In the data rows, zero lies at 4.5, halfway between 4 and 5.
Here are some points:
[4 4 5 5 2 4 6 3]
[1 6 7 4 5 3 5 3]
[2 7 4 6 6 0 4 3]
[1 4 5 3 6 0 5 4]
[4 5 7 4 5 4 3 2]
[4 3 8 4 5 5 2 2]
[6 3 4 1 5 4 2 7]
[7 3 3 6 5 6 6 6]
[3 5 5 3 5 5 3 2]
[4 5 6 7 6 1 3 3]
[0 5 3 3 5 0 6 2]
[0 4 4 3 4 0 5 4]
[1 5 4 3 5 0 5 3]
[8 6 6 7 4 9 8 3]
[6 6 4 7 3 5 5 8]
[3 4 4 4 4 0 4 3]
[0 5 3 3 5 0 5 4]
[5 0 7 5 5 6 3 2]
[1 4 5 2 5 0 5 4]
Here are 12 more points, each followed by its number:
[7 5 3 7 4 6 4 8] 0
[6 1 6 3 5 1 5 8] 1
[5 2 6 5 6 6 7 4] 2
[6 6 4 6 3 6 3 9] 3
[3 3 8 4 6 7 2 1] 4
[9 5 4 6 4 8 6 7] 5
[1 6 4 3 5 2 4 1] 6
[3 4 4 5 5 6 6 2] 7
[6 2 4 1 5 2 2 7] 8
[5 3 4 5 4 7 8 2] 9
[5 4 4 1 5 4 2 6] 10
[6 3 4 6 4 4 5 6] 11
Which three of these numbered points are nearest to each point below by angle, seen from the average point of the first points? Their numbers follow each, nearest first.
[4 0 7 4 7 2 6 7] > 1 2 8
[0 7 5 3 7 7 5 0] > 7 6 4
[7 4 2 1 5 7 1 8] > 10 8 3
[5 4 7 4 5 4 3 1] > 4 2 9
[2 5 3 4 4 0 5 2] > 6 7 8
[9 6 6 7 4 9 5 6] > 5 0 3
[5 2 5 3 4 4 3 7] > 8 10 1
[1 6 3 3 4 2 6 1] > 6 7 9
[6 5 4 6 4 8 9 2] > 9 7 2
[1 5 3 4 4 0 5 2] > 6 7 8
[4 4 6 3 5 3 4 2] > 4 6 10
[1 4 7 2 5 9 4 0] > 4 7 9
[3 5 8 4 4 3 5 1] > 4 6 7
[5 4 5 6 4 7 8 4] > 9 2 5
[1 6 5 4 5 6 3 1] > 4 6 7
[4 5 4 6 4 5 6 3] > 9 7 5
[7 6 3 8 4 8 3 9] > 0 3 5
[2 2 2 4 5 0 3 4] > 8 1 6
[8 4 2 1 5 7 1 8] > 10 8 3
[2 4 7 5 4 1 4 5] > 1 8 3
[8 4 3 6 5 6 4 7] > 0 5 11
[4 2 5 4 5 5 5 5] > 2 11 5
